500 stands for zero in the data rows.
Each row has a hidden score. How much does it go up from the first row of each pair to the second? 10 means little or no change, 20 a big rise and 0 a big fall. The score is a weighted sum of the row's numbers plus the product of two more (or one squared), each taken from its middle value.
[519 459 599 450 634 513 547 600 454 456 521 531 589 490 498 547 436 412]
[465 499 411 531 527 419 398 517 462 651 632 395 474 577 626 497 407 559] >> 8
[312 518 327 586 509 337 580 433 375 518 363 336 518 596 693 320 420 477]
[555 403 490 343 492 413 627 451 528 560 445 420 712 538 568 499 416 395] >> 19
[531 458 470 480 403 420 492 398 336 459 447 568 399 553 394 467 450 463]
[411 738 679 888 610 549 465 288 490 529 309 237 598 933 649 791 397 953] >> 15
[469 889 508 588 382 274 128 393 574 643 566 216 285 431 536 339 720 554]
[461 278 492 463 419 708 595 540 563 442 480 579 624 524 653 447 393 209] >> 12
[532 521 724 360 486 520 498 634 518 538 576 595 612 353 443 397 547 429]
[549 702 535 349 504 452 349 320 365 380 331 328 270 633 557 591 538 482] >> 8
[286 766 238 297 148 121 434 270 312 696 525 299 321 680 568 390 469 253]
[279 819 752 414 471 200 210 601 234 460 516 384 101 418 436 755 785 673] >> 14
[538 193 495 346 618 521 651 338 336 466 540 602 705 644 345 405 400 554]
[388 422 630 405 467 493 386 490 421 490 454 421 427 285 490 273 633 483] >> 9
[487 346 402 655 600 683 640 541 805 442 480 619 617 448 492 426 265 325]
[667 740 305 453 490 223 575 332 441 429 334 409 284 654 529 500 265 285] >> 7
[418 389 696 529 545 433 284 775 560 679 526 574 535 233 532 465 716 730]
[439 673 622 521 656 388 519 301 329 469 299 401 616 683 613 561 525 640] >> 14
[539 511 359 447 408 543 466 299 378 421 692 561 318 658 482 591 521 679]
[727 365 408 373 541 679 777 308 364 322 632 586 829 669 685 436 306 205] >> 13
[487 585 737 448 629 694 551 554 607 399 562 648 587 411 441 344 549 679]
[ 80 736 481 244 470 280 291 434 432 504 558 283 272 529 559 427 911 403] >> 5
[281 432 399 673 686 590 744 438 466 259 138 535 713 904 583 530 245 428]
[586 308 392 378 519 478 552 435 361 543 516 498 642 701 373 486 398 512] >> 13
[381 392 541 524 322 404 338 624 535 471 482 486 314 288 364 492 613 584]
[498 574 428 358 367 249 652 342 359 329 478 502 586 781 594 475 279 303] >> 8
[624 449 403 312 650 745 700 150 225 319 506 560 425 750 425 565 393 553]
[593 492 372 576 364 485 542 573 504 439 547 460 593 435 423 461 590 574] >> 4
[480 416 447 551 401 562 557 420 655 450 477 513 652 348 462 240 363 431]
[552 627 510 450 502 472 479 449 493 662 557 576 597 514 617 770 345 484] >> 16
[488 462 479 236 605 585 671 442 341 423 524 658 652 680 385 662 289 386]
[405 478 629 395 458 279 334 617 401 458 579 321 319 646 565 664 522 633] >> 6
[456 302 605 549 463 406 412 488 528 522 564 270 288 598 668 506 483 698]
[625 457 429 790 583 681 576 391 682 552 480 505 698 499 599 413 412 574] >> 11
[546 449 615 646 778 830 583 395 603 560 433 447 592 440 737 604 450 540]
[589 273 442 572 445 487 525 574 543 653 437 694 593 418 521 411 372 488] >> 6
[335 457 811 373 585 533 286 699 369 485 565 418 564 376 479 362 765 686]
[384 613 381 356 454 383 594 247 303 281 442 415 555 854 671 490 359 419] >> 8
[416 393 511 329 434 485 481 507 525 500 496 485 567 384 565 232 426 461]
[427 468 617 710 655 818 446 494 894 536 385 753 603 247 508 431 503 522] >> 10
[383 316 384 454 644 592 739 413 434 369 477 572 590 684 481 451 212 249]
[571 198 401 480 624 878 696 432 620 386 502 505 723 555 474 454 332 188] >> 11
[543 578 268 375 324 382 774 279 405 484 409 577 475 695 540 377 255 327]
[510 626 600 406 544 457 364 489 463 467 570 268 324 483 482 550 500 487] >> 16
[511 409 361 668 545 608 584 442 695 631 420 511 621 537 451 606 195 522]
[ 91 866 867 877 620 394 323 300 131 638  47   0 388 999 473 999 336 952] >> 14
[527 384 560 489 578 581 479 533 608 481 327 457 628 438 576 413 584 521]
[489 669 332 382 365 188 445 291 216 650 400 454 413 749 649 589 459 297] >> 11
[645 362 368 497 667 583 622 509 517 431 554 605 473 536 393 760 476 499]
[627 645 834 568 464 460 253 791 593 497 556 693 429 196 292 487 892 931] >> 6
[515 357 380 280 446 540 588 401 538 441 594 400 439 458 540 238 550 250]
[445 519 325 679 645 684 592 427 735 595 606 476 624 511 470 466 189 593] >> 15
[506 401 549 579 495 662 639 477 528 507 491 742 502 481 498 571 374 644]
[396 256 355 554 540 448 606 441 317 593 435 416 481 611 610 481 218 438] >> 8
[392 383 412 329 227 490 432 505 493 457 659 524 387 262 375 344 555 192]
[444 416 334 347 150 354 512 523 571 446 482 633 478 235 421 267 613 339] >> 4
[520 794 419 288 491 346 386 212 486 422 466 361 405 493 462 308 505 606]
[739 506 279 494 494 619 740 302 524 388 546 704 525 738 582 528 274 277] >> 10
[480 456 478 389 251 278 546 767 388 422 694 538 275 574 499 683 406 504]
[521 658 607 485 445 406 279 332 483 426 344 262 383 564 698 561 609 609] >> 9
[443 312 525 671 599 598 683 522 538 463 582 712 583 439 490 556 275 434]
[613 278 503 750 626 652 540 732 696 500 538 609 613 314 537 501 338 341] >> 7
[561 573 530 538 464 269 375 601 535 563 677 465 360 224 309 430 701 632]
[532 523 517 488 461 555 517 455 516 391 777 470 380 512 374 417 499 472] >> 15
[576 562 514 352 545 562 557 459 511 644 434 475 348 564 528 463 511 579]
[724 638 498 629 438 656 428 390 541 547 415 456 448 459 488 529 294 457] >> 11
[474 408 629 416 579 490 595 504 431 577 496 562 492 498 589 497 563 421]
[393 323 544 446 493 563 539 616 458 312 698 461 640 459 574 323 535 221] >> 12
[361 668 721 404 359 461 193 592 451 539 663 451 347 276 516 431 837 652]
[326 503 529 253 598 207 487 618 304 498 673 429 436 485 527 549 765 331] >> 11
[563 519 465 508 570 460 592 443 522 591 586 438 474 552 514 539 557 435]
[569 596 449 310 524 423 474 182 513 214 388 362 552 773 686 487 435 553] >> 9
[502 547 294 332 612 528 612 296 427 381 405 551 464 693 414 394 324 450]
[436 387 461 434 398 196 417 697 366 534 533 388 328 451 333 285 615 497] >> 5
[455 380 418 467 617 736 597 397 626 192 566 677 544 577 577 580 481 354]
[424 208 510 521 345 397 498 738 641 416 626 467 318 370 428 328 536 568] >> 8
[804 492 668 559 366 475 373 727 572 674 666 376 452 357 481 368 558 791]
[550 472 474 486 648 527 511 422 436 517 405 476 502 470 495 450 425 590] >> 9
[658 460 626 600 591 536 357 576 626 560 402 480 584 213 489 498 622 427]
[349 222 431 673 513 474 692 290 560 278 442 412 580 663 622 474 267 250] >> 13
[488 565 303 682 650 603 538 292 497 590 199 414 513 717 693 570 417 508]
[669 484 430 624 478 548 551 676 512 581 428 705 446 408 661 649 325 440] >> 10
[517 333 606 393 754 649 642 524 518 455 488 472 727 629 658 454 455 476]
[485 405 325 489 476 599 626 363 403 418 401 543 462 715 428 556 331 433] >> 8
[423 567 501 263 534 495 400 425 342 387 556 376 435 649 527 352 631 509]
[350 505 575 408 332 287 380 642 382 579 528 249 282 512 573 584 667 631] >> 8
[507 527 554 577 582 523 479 476 526 457 620 418 591 422 539 408 454 537]
[627 725 503 528 573 569 444 603 575 521 702 510 358 360 447 509 621 680] >> 9
[513 388 482 718 648 656 495 454 772 628 535 522 729 379 464 451 511 553]
[460 280 384 523 595 605 583 375 495 634 469 347 655 601 536 546 556 481] >> 10
[587 486 559 497 545 551 580 350 517 561 420 397 701 569 490 578 550 260]
[590 350 613 396 457 587 576 387 650 370 469 468 671 397 552 387 507 368] >> 7
[434 478 384 498 587 481 593 471 482 432 448 551 647 514 415 497 535 384]
[345 701 626 464 243 350 286 533 560 585 546 272 410 359 440 322 733 517] >> 10
[841 177 245 618 511 649 840 419 677 216 490 631 737 654 662 558 131 490]
[575 492 409 429 542 708 593 516 520 327 624 783 576 630 507 625 308 438] >> 14
[445 513 274 293 378 427 648 451 316 449 285 447 478 777 704 409 459 426]
[348 407 300 456 211 255 337 555 472 567 534 239 513 283 694 349 630 389] >> 6
[648 847 442 450 136 369 130 491 575 536 493 195 302 389 412 359 757 549]
[697 347 477 641 518 569 562 403 541 543 503 651 579 540 478 511 421 503] >> 10
[628 361 395 379 550 657 687 365 624 340 403 553 597 618 500 379 338 361]
[583 458 559 259 216 479 386 527 405 256 723 682 321 271 282 344 556 546] >> 14
[367 384 476 210 691 227 619 582 232 466 422 553 479 630 408 538 565 343]
[466 371 533 618 531 475 448 282 418 579 513 637 645 562 575 595 366 473] >> 13
[602 430 597 552 576 560 532 458 458 651 567 477 506 513 609 451 493 460]
[524 589 395 447 543 620 660 296 497 333 415 619 653 686 554 634 275 536] >> 14
[458 498 466 377 441 304 344 538 437 420 745 566 315 550 513 488 568 433]
[607 675 569 745 495 569 370 678 541 604 549 647 345 350 330 647 567 875] >> 8
[634 472 361 591 644 880 738 315 717 404 500 622 619 570 311 573 375 652]
[615 684 675 635 552 677 459 395 671 641 371 346 497 393 535 616 603 851] >> 8
[431 480 521 663 593 473 540 472 329 516 350 550 618 538 615 632 513 338]
[367 503 597 568 373 406 345 811 587 619 548 348 635 260 492 439 587 421] >> 11
[556 601 432 477 478 622 509 536 486 360 601 775 454 367 405 661 412 603]
[180 515 650 280 470 249 275 750 281 481 593 313 400 474 646 507 865 332] >> 6
[412 416 567 616 867 656 576 662 682 499 617 712 712 518 361 576 510 450]
[512 975 602 423 304 280 286 601 354 648 578 420 324 470 464 648 747 619] >> 9
[434 471 586 569 405 477 566 719 520 500 524 663 597 410 442 504 443 544]
[358 617 510 290 437 225 281 503 332 490 663 410 303 414 717 344 768 519] >> 6
[428 223 342 521 558 397 687 516 502 509 496 526 599 624 429 583 247 235]
[697 316 486 676 540 624 595 541 756 638 485 544 709 269 452 574 481 461] >> 11
[433 418 424 340 654 346 532 529 451 427 683 398 673 569 495 341 647 426]
[373 553 583 452 570 447 501 604 497 494 647 657 440 475 387 565 514 592] >> 9
[666 499 370 290 583 534 716 370 489 301 533 588 485 650 483 674 401 451]
[329 622 675 419 487 506 239 730 357 355 602 430 164 352 413 443 795 487] >> 12
[527 448 573 461 652 667 584 547 649 328 413 712 723 373 463 341 526 529]
[532 629 462 328 506 186 335 559 294 399 616 699 210 561 351 619 619 535] >> 7
[661 980 500 488 451 388 114 432 521 684 613 367 177 296 380 510 678 703]
[357 223 626 610 646 553 562 596 458 582 486 630 735 439 601 539 520 381] >> 9
[554 343 720 650 667 382 476 681 464 389 534 517 419 764 583 538 504 353]
[631 419 567 390 615 550 482 337 356 472 568 496 461 607 399 477 515 506] >> 15
[428 232 635 475 481 491 460 674 486 666 572 548 644 330 470 336 612 436]
[719 575 389 648 488 723 542 450 779 569 529 604 642 422 309 483 297 569] >> 14
[321 715 716 618 455 309  59 915 649 731 609 490 260 183 383 679 708 734]
[684 355 552 675 379 602 466 643 516 539 469 631 596 476 570 568 513 503] >> 9
[553 585 574 639 330 441 356 541 667 579 461 544 312 306 325 536 696 796]
[608 420 391 650 518 554 489 446 567 584 516 523 537 415 354 762 494 543] >> 14
[524 489 599 697 541 722 462 493 747 509 404 668 538 392 490 301 442 661]
[438 305 401 308 461 456 729 396 282 373 389 635 682 660 628 508 297 196] >> 12
[601 732 518 446 458 288 456 341 460 446 441 601 352 708 355 696 384 776]
[540 359 507 701 550 579 530 651 579 648 484 494 655 414 491 684 474 426] >> 13
[575 391 443 759 603 577 580 613 729 728 478 542 664 281 335 518 464 514]
[510 682 651 741 530 606 491 343 459 586 355 324 447 773 537 612 415 809] >> 13
[454 636 569 431 449 323 317 412 331 460 414 278 329 677 476 489 639 502]
[270 519 580 730 568 562 422 526 524 473 364 408 625 621 438 649 433 307] >> 14
[679 390 258 677 449 557 479 558 503 624 367 613 517 473 294 680 311 521]
[446 652 458 571 527 709 533 459 538 530 362 462 609 650 478 440 373 588] >> 15
[601 288 567 568 725 643 545 564 603 478 479 522 707 612 545 476 349 495]
[544 119 349 694 683 857 665 462 604 363 485 773 744 558 582 484 441 468] >> 6
[674 438 415 577 648 619 510 312 746 553 383 463 587 397 375 543 503 505]
[406 375 518 578 559 726 676 450 598 522 629 681 679 556 588 488 255 370] >> 11
[620 507 586 513 498 413 635 627 545 654 496 561 481 434 424 644 690 423]
[526 588 735 580 517 675 444 635 618 630 663 711 501 398 375 711 538 770] >> 14
[613 822 581 562 470 508 492 314 508 625 407 561 500 464 502 504 462 530]
[605 405 554 570 663 690 624 501 409 432 496 625 559 545 516 614 409 445] >> 11
[608 384 469 657 517 594 626 552 515 604 454 522 512 627 514 556 495 374]
[386 438 417 388 693 465 673 366 448 528 520 397 565 616 726 486 592 406] >> 10
[446 385 559 548 515 773 650 407 611 351 449 672 647 583 322 683 306 541]
[534 781 611 559 622 408 200 478 531 454 543 358 459 384 448 537 707 607] >> 4
[531 443 626 384 542 389 582 706 314 489 627 750 364 538 527 796 451 538]
[478 642 350 465 473 267 485 293 408 315 625 541 424 636 398 570 484 498] >> 13
[586 495 697 710 593 523 497 520 583 761 614 601 590 244 599 449 440 703]
[437 455 481 484 421 595 695 598 578 568 408 584 647 553 563 610 404 440] >> 13
[343 439 689 497 405 484 444 553 437 565 763 298 415 273 369 235 609 587]
[279 484 576 483 507 359 357 575 479 604 554 261 368 426 500 397 645 433] >> 5
[586 470 486 491 441 504 547 408 609 575 492 443 577 514 466 352 300 613]
[503 331 539 514 556 561 435 611 585 583 510 661 620 366 471 447 525 576] >> 8
[634 647 530 409 448 433 510 471 327 275 341 347 451 668 402 614 406 547]
[450 327 682 358 458 461 562 605 602 244 566 720 602 399 558 369 531 400] >> 9
[498 312 504 357 624 582 542 547 437 481 600 586 508 463 502 592 591 384]
[395 251 507 357 639 492 627 599 421 504 465 431 448 614 739 526 449 298] >> 6
[621 524 466 585 481 521 421 476 643 678 659 561 598 307 445 523 414 542]
[491 545 578 768 672 661 558 365 671 606 540 651 576 346 559 549 432 590] >> 8
[796 549 316 547 609 648 758 472 531 356 493 719 751 622 558 590 209 436]
[549 459 510 447 562 705 658 527 654 406 529 651 588 391 416 538 447 490] >> 11
[557 533 447 775 623 724 542 485 559 626 465 509 637 433 440 608 521 446]
[558 341 827 831 729 638 371 712 831 511 634 401 529 372 460 468 578 952] >> 10
[695 694 445 826 518 550 456 433 600 429 401 574 465 573 423 498 323 501]
[569 386 254 581 491 616 692  92 539 529 336 627 618 629 404 550 311 591] >> 13
[397 443 572 443 687 577 569 495 581 663 486 241 599 495 566 393 588 292]
[554 521 493 452 487 584 495 572 527 483 564 539 509 335 507 487 495 508] >> 8
[638 557 449 644 722 534 583 570 654 430 485 737 464 468 408 637 526 591]
[616 430 479 326 536 598 497 555 458 530 572 636 451 605 411 697 458 436] >> 17
[261 239 432 564 512 721 630 507 603 556 517 489 569 606 645 534 226 180]
[390 628 541 465 466 344 346 439 533 589 507 232 369 516 453 479 684 649] >> 11
[662 402 327 551 509 428 706 488 584 593 487 788 706 434 565 532 343 303]
[522 449 393 506 634 661 531 386 615 522 511 458 569 498 504 342 402 310] >> 13
[489 636 552 471 489 471 370 459 406 408 419 443 314 563 496 723 502 667]
[557 640 636 706 386 594 192 550 680 763 583 416 451 220 324 365 672 751] >> 8
[457 589 541 591 546 592 514 713 554 445 554 538 482 354 485 415 622 612]
[423 726 509 216 334 243 379 447 266 338 740 242 213 594 391 411 816 544] >> 14
[528 448 509 509 658 598 573 337 558 723 408 564 449 474 368 527 463 629]
[367 666 571 259 377 411 358 607 417 344 652 491 211 495 516 346 585 690] >> 9
[643 273 618 433 583 518 592 733 458 578 564 571 643 431 635 638 430 419]
[479 498 457 391 519 436 438 364 282 522 683 472 498 514 465 498 472 576] >> 11
[586 818 466 608 658 586 407 275 524 485 523 441 469 514 414 403 425 806]
[162 623 551 342 258 382 159 492 348 751 450  79 225 455 607 383 855 348] >> 2
[448 312 442 457 583 593 621 441 287 448 538 587 575 662 484 551 413 387]
[255 603 737 650 507 429 277 612 619 596 579 159 455 359 671 585 812 523] >> 5
[700 511 325 391 598 615 784 279 438 391 374 654 608 751 517 564 329 279]
[540 546 693 611 680 454 412 461 518 513 416 429 452 397 535 500 654 721] >> 8
[422 611 655 335 525 280 382 508 469 438 579 367 345 548 500 572 632 447]
[748 339 357 395 288 510 634 373 396 488 505 596 561 608 465 381 377 541] >> 6
[407 672 236 370 472 431 499 251 348 472 400 446 382 805 632 331 443 463]
[593 142 406 513 489 687 698 517 666 463 393 613 717 565 609 501 393 514] >> 12
[317 466 341 477 483 342 666 253 379 555 331 415 607 725 432 456 309 295]
[300 435 296 415 478 479 708 565 407 514 328 649 612 590 551 525 282 407] >> 6
[731 460 381 342 689 638 564 445 482 270 394 641 849 569 491 486 327 439]
[418 665 318 559 537 634 585 579 491 492 299 665 663 455 502 568 315 480] >> 5
[459 450 562 422 665 656 501 527 501 586 610 567 470 466 475 671 442 593]
[670 620 521 552 622 615 558 516 529 431 643 705 501 476 395 543 515 504] >> 7
[499 419 507 653 539 478 581 654 634 691 647 578 670 317 468 563 347 378]
[806 480 421 385 418 548 675 546 431 572 451 689 615 543 599 530 406 486] >> 10
[406 223 547 311 333 245 470 616 445 448 656 389 452 448 539 294 564 278]
[516 513 713 463 491 526 429 469 558 443 509 527 341 409 406 509 515 684] >> 14
[660 521 608 608 587 561 544 508 453 466 393 580 362 454 379 561 480 510]
[507 639 466 334 502 460 518 309 332 451 536 529 345 669 387 641 438 439] >> 14
[815 451 277 738 463 638 513 324 765 587 406 654 509 506 517 677 490 473]
[333 577 444   0  62 409 427 436 377 305 641 713 192 179 453 107 690 213] >> 15
[604 707 420 640 492 561 373 443 670 671 542 419 445 512 287 604 541 511]
[435 185 517 685 362 677 607 787 562 529 618 807 572 277 357 456 472 434] >> 7
[662 536 528 667 664 632 574 600 658 574 355 645 639 437 513 694 512 624]
[396 357 474 506 397 537 311 727 606 562 645 329 322 368 535 161 667 493] >> 5
[522 524 608 596 631 547 465 576 715 572 502 431 641 455 580 493 690 558]
[400 561 486 216 548 425 363 584 322 465 562 320 386 711 431 656 547 650] >> 15
[431 327 366 483 543 657 755 533 466 378 324 697 685 593 589 569 224 157]
[589 490 486 645 526 571 672 298 326 308 217 454 648 849 508 540 307 542] >> 11
[541 731 549 332 586 409 506 510 475 460 398 450 580 525 503 461 502 623]
[573 487 468 612 562 553 592 512 530 478 571 522 642 417 521 326 478 578] >> 7
[519 425 506 527 415 412 436 576 623 747 460 566 448 321 329 455 517 537]
[638 543 396 482 549 550 661 272 561 456 573 559 597 597 592 563 289 543] >> 16
[510 394 374 675 482 566 620 375 420 608 256 496 576 654 580 574 464 455]
[438 607 551 232 419 341 508 361 279 525 614 377 370 555 483 361 803 503] >> 14
[480 246 361 559 671 647 712 654 495 411 481 522 755 528 582 604 489 372]
[485 270 426 390 356 381 577 589 525 490 612 836 515 271 425 379 456 494] >> 6
[414 811 339 367 434 406 206 454 428 669 587 157 176 496 526 401 776 402]
[451 322 512 605 642 468 379 414 467 575 487 298 450 479 539 603 466 462] >> 14
[493 379 293 463 374 365 586 418 479 431 433 409 640 541 542 521 264 261]
[581 664 676 578 346 425 246 766 495 593 517 622 308 198 258 303 741 721] >> 4
[290 781 493 247 275 225 273 315 259 463 595 188 232 539 537 509 897 458]
[464 808 330 399 377 329 554 366 282 270 413 530 381 638 563 656 407 487] >> 10
[420 456 520 534 356 315 494 632 371 381 694 491 390 504 309 602 666 604]
[467 385 598 507 526 398 488 705 472 467 665 653 460 597 515 513 468 561] >> 5
[472 389 536 374 399 590 466 748 539 421 514 552 660 420 455 400 525 327]
[228 806 639 445 180 266  63 686 358 512 692  97  77 381 335 546 973 531] >> 12
[471 815 346 576 371 380 238 419 590 538 533 231 293 462 454 271 726 795]
[469 701 494 230 198 183 334 579 215 505 516 312 146 678 599 609 757 365] >> 12
[532 565 201 474 546 654 718 316 532 616 558 598 772 610 422 461 268 463]
[553 425 670 706 533 496 482 717 455 520 517 579 452 452 541 783 524 495] >> 5
[618 577 385 518 614 657 753 215 353 172 486 660 692 616 559 609 241 500]
[506 317 820 679 641 752 307 574 753 277 504 352 646 187 496 470 716 561] >> 12
[540 607 645 524 746 514 416 510 592 562 628 428 408 388 451 620 693 802]
[684 589 745 838 603 792 464 610 932 391 375 772 658 157 378 456 534 582] >> 9
[659 757 587 454 322 310 352 590 411 582 607 383 392 414 314 505 620 451]
[471 465 379 341 529 382 519 407 318 428 486 319 326 763 549 430 375 377] >> 8
[353 312 490 406 348 303 505 531 551 364 625 559 482 201 463 285 548 254]
[616 690 364 393 401 377 500 382 469 570 516 311 419 640 663 611 577 386] >> 10
[608 262 553 676 595 442 601 753 536 602 522 480 474 492 470 732 259 233]
[276 352 602 608 449 467 403 521 570 576 528 489 584 264 587 237 615 469] >> 8
[383 546 634 348 412 449 249 623 361 458 520 283 150 594 551 440 714 521]
[577 766 624 442 324 541 424 473 523 427 462 580 401 509 403 704 529 657] >> 15
[753 567 653 861 575 823 537 485 853 678 533 595 598 338 644 478 455 790]
[710 537 532 748 728 797 580 446 572 444 345 823 669 524 435 794 372 848] >> 11
[594 321 643 667 631 648 504 416 725 466 441 601 617 399 502 437 558 575]
[458 442 458 547 481 530 553 559 615 479 552 561 542 541 531 475 284 442] >> 10
[434 512 408 162 493 235 560 310 143 361 373 456 410 777 517 498 216 473]
[480 336 508 600 475 583 440 684 698 593 436 673 511 389 549 550 605 540] >> 7
[479 437 389 478 430 632 586 605 542 585 473 534 551 397 438 354 495 445]
[512 515 629 517 456 640 536 373 440 614 487 508 432 563 588 527 431 502] >> 12
[223 354 571 506 645 533 533 444 528 483 408 244 617 545 637 420 485 299]
[415 517 600 791 493 469 457 513 244 658 337 161 453 688 511 597 490 431] >> 10
[495 250 445 606 505 577 619 696 503 639 539 539 537 441 361 437 329 313]
[524 638 544 357 654 502 440 463 471 402 543 571 604 305 232 280 550 680] >> 13
[617 581 627 591 686 630 393 645 766 417 442 746 630 287 315 648 577 655]
[414 391 480 556 546 324 477 676 487 519 549 429 444 502 419 569 519 463] >> 7
[666 615 143   0 383 285 786 267   4 437 434 840 671 914 594 350 330 199]
[472 352 580 351 610 515 455 615 390 531 590 610 463 611 378 705 491 590] >> 12
[455 578 366 368 516 633 567 302 459 491 487 382 483 509 544 364 494 425]
[601 674 572 431 622 475 553 313 565 398 448 505 709 501 410 397 490 519] >> 13
[407 897 649 347 242 197 177 490 384 549 451 334 102 547 478 425 757 752]
[383 247 523 205 567 359 490 600 499 322 611 679 630 371 657 206 471 218] >> 10
[302 524 524 316 475 540 501 433 250 351 590 509 533 578 472 701 551 389]
[540 560 713 575 652 459 540 531 456 333 504 501 522 462 410 446 617 490] >> 6
[631 561 650 757 522 511 514 414 510 458 219 303 616 620 418 586 339 362]
[521 464 550 627 614 650 479 571 561 580 395 632 641 403 524 503 584 653] >> 5
[429 480 449 346 277 460 306 515 610 432 395 472 266 462 333 414 558 421]
[401 815 701 697 460 696 237 473 716 476 620 309 304 428 430 503 681 715] >> 13
